Small tables with named rows and columns. After each table, cells are looked up by row and column.

Table lun
|  | fotoni | busem | ligaro | vun | rifirum | puza | givevu |
|---|---|---|---|---|---|---|---|
| vetoka | 6.292 | 4.810 | 5.623 | 5.599 | 5.394 | 5.485 | 4.990 |
| lezode | 5.158 | 5.518 | 5.314 | 5.179 | 6.084 | 4.916 | 5.403 |
| nudune | 5.930 | 6.266 | 5.136 | 6.185 | 5.141 | 5.245 | 5.148 |
| mosof | 7.269 | 6.058 | 5.731 | 5.329 | 5.364 | 6.344 | 6.034 |
| zurupof | 6.742 | 5.542 | 6.157 | 5.084 | 4.865 | 5.794 | 5.112 |
| mezuri | 2.123 | 5.700 | 5.259 | 5.249 | 5.233 | 4.659 | 5.162 |
| kan | 5.091 | 4.166 | 5.200 | 5.204 | 6.256 | 5.439 | 4.512 |
| mor | 7.475 | 6.336 | 5.258 | 5.651 | 4.738 | 5.706 | 5.283 |
| gek | 7.814 | 5.159 | 4.848 | 5.389 | 4.764 | 4.613 | 4.534 |
| ropozon | 5.408 | 4.277 | 5.495 | 5.005 | 5.618 | 5.297 | 5.026 |
| mitugo | 4.222 | 4.795 | 5.247 | 5.608 | 4.926 | 5.237 | 6.340 |
| zis | 4.843 | 6.474 | 5.713 | 5.576 | 6.480 | 5.700 | 5.950 |

What is the busem of gek in lun? 5.159
What is the rifirum of zis in lun? 6.480
What is the givevu of zurupof in lun? 5.112
What is the busem of nudune in lun? 6.266
What is the rifirum of ropozon in lun? 5.618
What is the puza of kan in lun? 5.439
What is the vun of lezode in lun? 5.179
What is the givevu of mezuri in lun? 5.162
What is the ligaro of lezode in lun? 5.314
What is the vun of mosof in lun? 5.329
What is the busem of kan in lun? 4.166
What is the vun of mezuri in lun? 5.249
Row with the largest vun: nudune

kog:
|  | fos | kofinol | giteki | temud | gol | zanotu |
|---|---|---|---|---|---|---|
| fivo | 1994 | 6889 | 7901 | 7962 | 2783 | 2684 |
| kam | 3964 | 5058 | 5768 | 5856 | 4727 | 3363 |
| fel | 8242 | 2797 | 1640 | 1690 | 7061 | 7270 |
| lil | 5191 | 4826 | 4697 | 4475 | 5038 | 6075 |
| lim | 6725 | 6847 | 3141 | 3148 | 3107 | 6335 |
| veral | 2311 | 8310 | 7562 | 7600 | 1645 | 3730 |
| lunoziv | 7575 | 3063 | 2263 | 2195 | 6850 | 7176 |
| gupof | 6503 | 6261 | 3333 | 3399 | 3665 | 5852 |
| det | 4519 | 6048 | 5367 | 5299 | 3947 | 5464 |
| zad | 7206 | 4465 | 2608 | 2553 | 5512 | 6739 |
| zumatet | 5126 | 6610 | 4840 | 4646 | 3164 | 5991 |

zanotu of zumatet is 5991
fos of lim is 6725
temud of zumatet is 4646
fos of zumatet is 5126
fos of lunoziv is 7575
temud of lil is 4475
gol of gupof is 3665
giteki of lim is 3141
fos of gupof is 6503
fos of lil is 5191
giteki of zad is 2608
kofinol of lunoziv is 3063
zanotu of lim is 6335
giteki of kam is 5768
gol of fel is 7061
gol of lil is 5038

vuneda:
,gif,guz
zet,-17907,70953
bot,-15493,21345
niv,-14228,-10305
vusog,-33035,-23399
tesitu,37981,-67671
merale,-11479,-12397
bena,-26177,63274
rotipes,62916,-83479
pok,-73791,-66403
dolum,-24632,-18874
tivar,-17360,52201
vut,-17143,39740
zabel,41984,-73405
kib,38337,-67676

What is the gif of kib in vuneda?
38337
What is the guz of bot in vuneda?
21345
What is the gif of niv in vuneda?
-14228
What is the gif of rotipes in vuneda?
62916
What is the guz of vusog in vuneda?
-23399
What is the gif of pok in vuneda?
-73791
Row with the largest guz: zet

pugaf:
cols = turuve, guz, tunug, bel, pipav, mar, gop, soku, linogoz, tanulem
rin: [93, 97, 88, 149, 84, 125, 206, 103, 198, 194]
gef: [105, 113, 146, 96, 133, 174, 102, 165, 77, 103]
rav: [79, 191, 108, 176, 127, 78, 102, 179, 106, 152]
mezasut: [88, 152, 98, 166, 108, 95, 147, 145, 148, 172]
tipo: [70, 156, 105, 159, 112, 107, 129, 172, 118, 162]
tuvi: [102, 225, 112, 193, 144, 42, 76, 175, 100, 139]
dipozub: [80, 78, 84, 140, 75, 143, 222, 107, 200, 202]
nuzi: [71, 82, 121, 101, 101, 190, 158, 160, 116, 147]
degu: [93, 141, 143, 111, 139, 154, 82, 187, 58, 102]
fogo: [185, 54, 123, 100, 109, 150, 199, 34, 210, 138]
bem: [80, 179, 103, 173, 121, 84, 116, 170, 118, 157]
vakis: [81, 94, 86, 144, 81, 134, 207, 114, 191, 197]
nogore: [154, 207, 121, 181, 151, 40, 86, 125, 130, 125]
par: [158, 79, 152, 78, 134, 180, 130, 105, 118, 94]

What is the tunug of rin in pugaf?
88
What is the pipav of bem in pugaf?
121
What is the mar of tuvi in pugaf?
42
What is the tanulem of tuvi in pugaf?
139
What is the bel of par in pugaf?
78
What is the tanulem of tipo in pugaf?
162
What is the tunug of nogore in pugaf?
121
What is the tunug of bem in pugaf?
103
What is the mar of mezasut in pugaf?
95
What is the bel of dipozub in pugaf?
140

